Turns in one plane each, and the order they were made in; the first pair answered
G:
[ 16  -7  -2  -2   3  13   9   4  -5   9  25  29   2  -5 -23  19  -3  25
 -13   5   6 -21 -20   7  -2   5   2  68   5 -18   3  12]  ->  [  0  -2  -6  15  16  11   7  -2  22 -14 -29 -24  11  27  18  14  -4 -14
 -18  -5  -6   1 -23  29 -15  43  31  -6 -24   3 -10   7]
[ 18 -18  -6  10   4  -2   1  -3 -13 -16  -9  -4  15   6  -1  14  30  12
 -16 -40   3  13  -5  30   3  14  13   5  16  -7 -32   8]  ->  [ 40   3 -27  19   4   5 -12   3  20   3  -3 -35 -12 -17  -2  21  24   2
  -1 -18  -5  11   1   8 -13   3   3 -12  29  -2  -1   9]
[ 35  -9   1  -6 -19 -12  -5 -32  -2 -24 -18  -8 -20 -19  32  11  21  -3
  -9  -6   3   1   2 -37   2  -8 -10  -2   1  30 -16  -3]  ->  [ 28 -17   6  -9 -21 -12  -3 -29 -17 -24 -12  11 -12 -13  23  12  25  10
 -12 -13  10  -4   2 -30  13  -9  -9  15   5  23 -20  -3]
[  1   5  -3  -3  -3   4 -12   7  17   7  -4  12  21  -2  -8  22   0  -3
  -1 -19   7 -33  -5  25   5  24   5  37  -5  11 -24   9]  ->  [  8  19 -15   6  -5   5 -22   6  41  15 -13 -11   7  -9   2  20   0 -12
   9  -9  -1 -29  -7  18  -6  28   4  18  -5  17 -15  12]
M:
[-10  -5   8  -4   2  -8   0  11   9 -15 -11  -2   1   6   5   2   1  -3
 -17  -2  -5   9   6  12   5  16   4 -27   9  10  -7  -5]  ->  [  0  -8   9   0  -2   1  -6  -7   2 -17  -6  -3   4   5  12  -1   4 -16
 -14  -2  -2  -4   0   8   1  12   8 -30  -4  11 -14  -3]
[  4   3  23  12 -16  -3   5 -28   3 -30  -5 -20  13  24  15 -14   7 -19
   4  -6  15  -8 -14   0  -9  14   7 -11 -34   1   0  17]  ->  [  0  16   9  19 -15 -20   8  -3  33  -8 -11 -36 -19   5   5 -12  -1  -9
  15   0   6   9   3 -18 -12  -4  -2 -26  -9   0  27   6]
[  3  -2 -33  -9  -6   9  -6   6  12  23  18   3 -14 -11 -15  14  10  19
  -7   1  -7   6   3   9   1 -10 -22  10  20 -11  14 -19]  ->  [ -2 -17 -20 -14  -5  12   0  -5 -13  12  16  17   4   1 -15  15  15  15
 -11  -9  -2  -4  -8  23   0   3 -12  31   5 -11 -10 -12]
[-17 -11  24  22  -8  -9 -26 -18 -37 -24 -41 -20  33  14  25 -32  12 -34
  25   1  -8 -35 -12  22  -8  -9  35 -33 -24   7 -64  14]  ->  [-28  16   0  29 -10 -29 -29  20  10  10 -41 -53 -18 -12  19 -36  -3 -21
  38  16 -24 -12  12 -11 -12 -35   9 -67  15   9 -13   2]
E:
[ 61 -42  -4  10  -2  14  -2  -1 -32  -2  40 -36  -2 -18  12  11 -19 -13
  -3  28  -3 -58 -21 -17  -5  17  -7  42   2 -10  -2  12]  ->  [ 16 -54  41 -15 -12 -12  14  -3 -84  -7  34  -2  18  -5  17 -28 -18  -9
  -4   6   5 -37   0 -18  14 -20  -7   5   8 -12 -21 -11]
[ 16  34 -18  11   4 -44   2  19  35   9  20 -12 -17 -16 -31  12   2   6
 -22  29 -36 -41  22 -11  -2 -44 -37  -1  36  -2  19 -12]  ->  [  3  27  -4  -5   4 -51   7  23  12  10  27  11  -9 -12 -35   6   6  16
 -27  23 -29 -39  26  -8   8 -54 -38   4  41  -9   8 -19]
[ 13  28  -5  15   9  25   4 -11  13  -3  18 -13  19 -11  -1   4  14 -13
  16  -3 -24 -13  -6 -12  -1 -14  -4  -4  -6  -8   3  -2]  ->  [  5  18   2   6   6  20   9  -4  -7  -6  30   6  27 -10 -11   1  22  -2
   8  -9 -18 -14  -5 -10   8 -19  -7  13  -4 -14  -4  -5]
[ 25  13 -32  19   7  14   3   5  42  -4 -16 -37 -10   8   5  15   0 -16
  -8   9  -6   6 -10   6 -27  38  23   0 -21  10   3   3]  ->  [ 12  -5   4  -7  -3   4  21  16 -12  -6  19  29  10  14 -30  18   7  24
 -23 -15   9  -3 -12  18   1  23  16  60  -7 -10 -14   1]
T:
[-16   0   7  -6   0  21  -8  -1  21  -7 -19   2   2  11  27  -8  -7  -7
   0  12   1  44  -1  -6  16  17  20 -13  -9  13  -8  11]  ->  [ -9   3  -4  -5  -3  15 -11   3  29   0  -9  -7 -13   4  24 -11 -10  -2
   7  21  -1  46   2 -15  10  10  15 -17   1  14   7  13]
[ 34   9  -7  39  -9  46  -9  18  13   5  -2  28  19   3 -54  24  25  -2
  -7  38  11  -5  -6  16 -18  32  35  92 -18   0   4  -3]  ->  [ -8 -10  27  22  -6  31   7  12 -21 -14 -30  41  50  37 -35   1  28 -11
 -14  12  13  12   5  36  -5  44  59  49 -31   7 -34 -16]
[  6  13 -23   9  27   2  -7  30  38  21   0 -47 -33 -29 -19  22 -28 -20
   9  28  25  -4   6  13 -51  18 -11   8 -25  -3  53  13]  ->  [ 12  -5 -16   8  28  20  -7   7  19   0   0 -31  -8 -12 -15  32 -23 -21
  -1  18  34 -23 -18  36 -51  41   6  38 -47  -3  25  29]
[-12   2  11 -10 -10   8   9   1 -18   7  13  12  -3  -3  -5  -5  -3  -8
   1   7  -3   7  -2 -16   7  -2 -10   9   5  -3  -4   1]  ->  [ -9  -2  10  -9 -14   6   8  -1 -21   8  14  12  -6  -4  -2  -7  -4  -8
  -1   9  -5   8  -2 -15  10  -6 -10   6   8  -7  -5  -1]
Then:
Between the rows of a pair lie 2 to 4 turns.
[ 21  16 -27  12   0   4  -4   8  40  14   2 -21 -22 -14 -17  27  -1  23
   2  21  -8 -14   3 -10 -13  20 -12  39  17   2  14   5]  ->  [-34 -12  22 -11   0 -19  19  -2 -10 -23 -38   5  24  37   6  -5   5   7
 -13 -17   0   9  13  21  10  24  17 -23  -9  11 -35 -14]	G E
[  2  -8  -9  -2  10   2  15  20  11  10   6  11   5   6 -38  32   1  34
 -13   5  -3  -6  -5  15  10  16  11  60  12 -12   8   7]  ->  [-39 -16  17 -15  10 -15  30  26  -7   3 -20  18  21  29 -18   7   0  27
 -19 -14  -8  17  11  26  23  14  19   9  10  -4  -5 -13]	T T
[ 16 -10   0  -4   1  19 -14 -38 -14 -20 -23 -14  13  13  57   8  29 -34
   5   7  -5 -20 -12   0  -8  12  39 -58   5  -5   1  14]  ->  [ 10 -23  17 -20  -3  18  -5 -38 -42 -26 -14  20  32  20  45   7  35 -18
  -3  -6   6 -23 -16   9   3   9  44 -27   8 -17 -15  16]	G G
[ -4  -8  28 -20   9 -10 -23 -23 -27   0 -31   8  -4   1  33 -42   8 -34
   8 -17   4  -6   0 -20  15 -28 -17 -44 -21   3  -6 -21]  ->  [-16 -13  34 -25   7 -19 -19 -16 -39   3 -22  27  -1  -3  22 -43   7 -12
   5 -21   3  -3   6 -21  24 -33 -17 -23  -4  -6  -6 -26]	G G T G
[-10  -5  24  -1  14  -8   6  -3 -33 -26 -37   1  30  56  54 -25  12 -23
 -16  -7  11   3   0  12   3  -4  28 -25 -14   8 -29  -8]  ->  [ -3  -3   6   8  20   4   9  24  -6 -25 -33  -2  24  59  27  15  15   7
 -36 -10  10  -2 -15  35  -3  32  39  33  -8  -5 -23   5]	E G M G
[ 10  13 -15  17   5   4 -13  -2  28  -4  -9 -34 -16   0  10   4   5 -21
  10  13  -3  -3  -4 -11 -17  11   2 -25   7  12  11   4]  ->  [-11 -14  22 -11  -4  -5   7  -3 -33 -10  16  34  16  10 -10  -8  10  14
  -1 -16   7  -6  -2   4  10 -11   3  22  11  -7 -14  -1]	G T
[ -2  -5  12  20  12 -16  14 -50 -46 -25  -4 -20  19  16   4 -25  17 -26
  52 -10   5 -45  -8   4  10   0  -8   3 -16  22 -26 -14]  ->  [ 10  19 -23  32  18 -22  12  -9   4   8  16 -37 -25 -12 -28   2   8   9
  54   8  -4 -42   2 -13   1  -3 -28  44  25   9  25 -15]	M E
[ 44   2 -22 -12 -14  36  -9 -30  24  -8  25  -2  -9 -30  -5  11   3 -20
  -4  21   2 -54  19 -28  11   1   2  40 -10   3 -15  16]  ->  [ 10 -18  10 -20 -12  25   3 -41  -8 -32  -5   8  26   4  13 -12   5 -34
 -15   1  13 -42  22 -11  20   6  26  -8 -32  15 -50   3]	T E
